128 stands for zero in the data rows.
Some points, one per row:
[152 147 135 147 143 145 142 153 150 165 158 160 163 148 153 147 152 145
 142 145 150 155 161 155]
[164 156 154 171 166 158 141 149 154 169 154 145 139 156 151 153 154 162
 158 151 158 151 151 154]
[159 160 152 154 157 163 160 152 162 154 152 144 147 152 155 161 154 155
 154 155 161 157 151 154]
[150 151 149 147 163 146 146 150 140 159 161 161 155 151 140 149 148 155
 151 146 151 145 143 141]
[160 156 158 149 149 139 136 143 156 154 156 168 151 139 149 141 149 149
 166 156 156 160 143 141]
[143 151 147 147 154 164 156 166 152 149 145 149 156 164 161 157 151 152
 138 139 141 140 157 146]
[156 143 132 147 139 136 136 147 151 169 164 164 166 141 149 143 151 141
 145 149 154 162 162 158]
[139 149 153 145 137 134 139 153 164 164 156 164 151 132 141 145 141 151
 139 153 147 164 153 156]
[161 155 160 155 161 147 154 144 147 144 148 148 156 158 152 154 155 159
 151 156 148 145 154 149]
[151 151 147 154 147 161 146 144 155 145 147 149 140 146 143 146 143 149
 154 152 152 145 144 149]
[148 144 139 137 141 150 149 138 147 157 154 151 162 145 150 145 151 143
 147 141 147 145 146 149]
16 more points follow, each with its number after it:
[162 166 160 166 160 144 147 153 155 150 153 137 138 135 147 150 150 164
 168 163 167 169 152 157] 0
[149 137 139 137 139 160 156 134 136 153 147 151 160 158 162 162 143 136
 132 139 139 156 154 153] 1
[148 158 147 148 151 143 153 141 158 148 158 158 152 147 143 143 141 159
 144 150 151 161 162 155] 2
[146 148 143 155 138 152 144 139 155 164 153 156 151 136 140 141 138 149
 156 153 141 156 154 147] 3
[139 147 147 147 145 147 158 137 145 153 136 143 162 162 145 162 151 151
 156 141 134 136 141 137] 4
[156 146 147 165 160 150 147 164 148 143 146 147 157 151 150 137 154 152
 155 150 150 142 154 142] 5
[141 156 139 143 143 141 151 139 166 151 164 162 149 141 139 137 134 158
 141 145 153 169 168 160] 6
[154 151 168 149 136 147 145 153 160 153 149 149 153 139 151 153 153 141
 151 154 158 149 160 149] 7
[154 154 160 157 145 156 153 159 154 150 156 156 155 141 153 149 145 159
 157 156 147 156 151 151] 8
[166 166 166 166 160 134 154 164 160 156 136 139 132 143 147 141 171 169
 166 171 173 158 143 139] 9
[141 153 145 153 157 164 155 161 149 154 140 149 159 165 161 154 158 155
 139 138 143 137 156 142] 10
[149 146 151 142 141 145 145 145 164 155 156 154 144 142 151 146 143 154
 152 148 150 158 161 164] 11
[155 150 157 154 150 154 164 158 150 145 148 145 149 143 159 153 153 151
 151 153 144 155 148 155] 12
[151 159 149 148 148 158 159 169 142 140 148 152 146 157 161 153 160 154
 146 147 143 142 138 150] 13
[136 153 145 151 162 160 143 132 130 139 143 137 151 164 153 143 153 156
 158 162 153 143 137 136] 14
[143 148 157 146 149 147 150 152 152 153 148 163 161 157 147 149 161 143
 148 147 149 139 143 145] 15
Which three of these numbered points are nearest to each point below by angle, seen from the average point of the first points? Their numbers follow each, nearest first.
[153 154 160 156 143 156 147 160 154 153 160 162 158 139 149 147 141 160
 158 156 149 156 151 149] > 8 0 7
[144 144 153 140 149 147 149 160 142 148 153 159 157 144 148 145 148 136
 145 149 147 147 141 147] > 15 13 1
[154 144 145 158 162 155 150 165 151 139 147 147 160 155 147 138 157 152
 153 148 148 145 154 148] > 5 10 13
[160 143 149 166 162 151 145 173 154 141 147 147 156 153 147 136 160 158
 158 153 153 147 156 143] > 5 9 13
[144 160 146 152 157 168 158 166 151 153 145 145 152 165 162 158 155 157
 140 138 141 142 160 149] > 10 13 12
[156 149 153 147 145 154 145 160 151 141 153 151 158 137 158 128 153 141
 143 153 137 143 151 153] > 5 12 13
[147 153 145 154 139 151 143 137 158 166 153 158 147 134 136 141 134 147
 160 158 143 158 154 143] > 3 6 11
[144 152 143 142 146 144 150 139 163 150 158 161 151 141 142 141 139 156
 143 148 155 163 162 159] > 6 2 11
[137 151 150 153 160 164 150 138 132 142 142 135 150 162 157 149 155 156
 159 157 151 145 136 141] > 14 4 13
[154 151 147 145 141 136 137 145 141 166 143 151 153 158 145 141 158 160
 166 156 147 132 143 158] > 4 14 15
